The same things were measured in two ways. The second way is not exact.
Here are some of them measured both ways, the first way above the second, with a blank line after each pair.
[  7 -27  33 -37  11 -53   3  29  58  71  54 -49  42 -42  28  63]
[-29 -23 -75   8 -70   0  45  34  -9  59  25 -82  -9 -11   2 -34]

[ 16  17 -48 -35  -6 -27   5 -88  74  25 -28  18  22   6 -22   4]
[-22 -41   5  -4 -73 -17 -23  17  -2  14  16 -41 -21  26 -73  -3]

[ 70 -42   8 -15  16 -82   1 -18  47  40 -22 -12  37 -15 -60 -25]
[ -28  -34   -7   39 -107   31   50   16   64   29   14  -51   29   72
  -29  -37]

[ 53   2  60  -2  65 -28  33  34  44  85  34 -27  48 -46  35  13]
[-30 -12 -64  -4 -70  17 109  16  23 102  23 -18  -2 -11  -4  18]

[-24 -40 -24  46   7  64  26 -50 -33  24 -34  37  -7  44  14  16]
[-26 -23  45  36  73 -16  -1 -66 -18  -8   1   4  13  11  -7  55]

Then 12 more things, the second way only, each followed by its number:
[ 39  56  -1 -23  62   9 -10  -3   1 -29 -23  60  -7 -43  70 -30] 0
[-31 -19 -53   1 -81  14 112   9  33  99  23 -14  -7  -3 -15  18] 1
[  7  15  12   4  70 -24 -49 -44 -60 -13 -16  12   4 -42  29  45] 2
[ 16  23  25 -10  35 -20 -93 -12 -57 -48 -19  -6  -9 -23  -4  14] 3
[-10 -28 -48  14 -23   6 127   2  53  60  20  12  13   8  25  -2] 4
[ -20  -33  -37   20 -107   16   29   45   28   19   10  -80   23   43
  -10  -54] 5
[ 20  39  38 -14  64   1 -67 -12 -23 -58 -25  35  -4  -7   9  14] 6
[-39 -48  -6   4 -95  10  22  22  17  47  19 -56 -25  31 -75  -7] 7
[ -36  -23  -48   14 -109   27   89   25   46   67   28  -53   -7   30
  -29  -22] 8
[-15 -40  36 -12   5  -8  27 -18   7  34   4  39   8  11 -44  71] 9
[ 23  13  39   7  90 -12 -21 -37  -8 -57 -22  47  29   9  30  21] 10
[ 35  53  17 -14  63   3 -52   4 -15 -51 -16  45  -1 -22  35  -2] 11
Which numbered row above is the same thing as each row below? Its number follows it:
[-20  35  22  18 -14  26 -28  93 -55 -59  40 -33 -20 -17   5 -15] 0
[-37  30 -20  11 -37  23 -25  50 -50 -81  -4   2 -36   2   6 -24] 11
[ 53 -24  17 -28  43 -54  18  14  75  82  31 -22  59 -45   3  -3] 8
[-47   5 -43  -3 -20  20  -5 -42 -36 -61 -34   9 -36  35  18  31] 3
Then 12 more things, the second way only, each followed by its number:
[ 40  14   7  -3  40 -17 -81  13 -25 -56 -16  10  16 -14  36 -31] 0
[  3  11  64  12  54  -1 -65 -32 -11 -76 -19  -2  -3  23 -16  -2] 1
[-17 -13 -60  10  16  -4  78  14  -1  61  20 -13 -12 -40  48  -7] 2
[ 40  52   4 -17  55  25  17  -2  32 -40 -25  65   3 -15  69 -38] 3
[ 19  32  28 -12  43 -11 -93 -11 -47 -64 -21  -3  -3 -12  -1   4] 4
[-25 -48  45   9  25 -21   6 -29 -12  28  11  15 -12   0 -55  68] 5
[  8   0 -29   2 -93  -4 -48  36  -5 -24  11 -61  32  43 -35 -16] 6
[ 56  48  -9 -50  -3  -5 -37  29   8 -42 -23  64   0 -18  28 -29] 7
[-29 -22 -53   6 -84  16 113  11  40  88  21 -19  -2   8 -12   4] 8
[ -4   9  42   4  35  -9 -84 -20 -42 -60 -14 -34 -10   4 -21  -4] 9
[-20 -59 -21  -1 -82 -19  10  40   1  41  24 -36  -4  34 -79  25] 10
[ -2  21  34  21  40   5 -69 -21  -6 -79   1 -22   8  32   7 -23] 11
Which numbered row above is the same thing as each row below? Its number follows it:
[-39  16  -2  -5 -57 -12 -49  14 -39 -74 -12 -17 -36  22 -29   5] 0
[ 21 -12 -14 -40  -4 -84 -38 -56  29 -26 -44   6   8  36 -25   3] 6
[ 17  20 -20 -28   8 -37  13 -78  84  46 -38  38  10  -6 -16  -6] 10
[-35 -27 -64   5 -26  39  -2 -40 -29 -45 -23  41 -20  28 -12  -7] 1
Then 12 more things, the second way only, each followed by its number:
[ 37  44   4  -4  76   5  -3 -10   4 -32 -18  62  10 -30  71 -12] 0
[ 39  47   1 -20  58  -9 -44 -15 -34 -30 -30  53  13 -37  50  20] 1
[ 19  19  17 -41 -98  18 -25  30  39  -4 -12  18 -53  -4 -42 -56] 2
[  7 -24  42  13  -8  17  -3  15  32  -8   6  22  35  56 -45  19] 3
[-19 -51  27  -3  21 -22  56 -31   5  48   6  40   5   1 -36  75] 4
[ 39  57  27 -19  52  32   3  -7  39 -47 -27  69 -10 -14  57 -48] 5
[ 41  23 -13  23  66   3  -9   0   0 -27  -6  37  47  -8  70  -1] 6
[ -1  26   7 -17  28 -22 -96   0 -52 -47   2 -25 -12 -13  -6 -10] 7
[-37 -62  48   8  67 -23  15 -29 -25  40  16  14 -27 -26 -36  66] 8
[-25 -10 -70   9 -50  10  86  19  14  72  24 -38 -16 -19  18 -21] 9
[-19  -1 -65   7 -18   9  72  20   8  53  22 -34 -11 -27  41 -31] 10
[ -7  12  45  -5  34 -11 -93 -17 -43 -62 -16 -34 -20  -2 -20 -15] 11
Which numbered row above is the same thing as each row below? Its number follows it:
[ 53  74 -42 -55  15 -35 -11 -22  43 -29   6 -24  37 -22 -39 -40] 2
[ 15 -12  41 -15  31 -26  15  69  46  78  65 -49  43 -54  35  33] 9
[-26  -9  -7  16 -17  72  71 -62  13  61 -11  32  -4   0  25  17] 8
[-30  -2  45  28 -29   1 -41  77 -67 -47  -8 -15 -30  11 -12 -18] 6
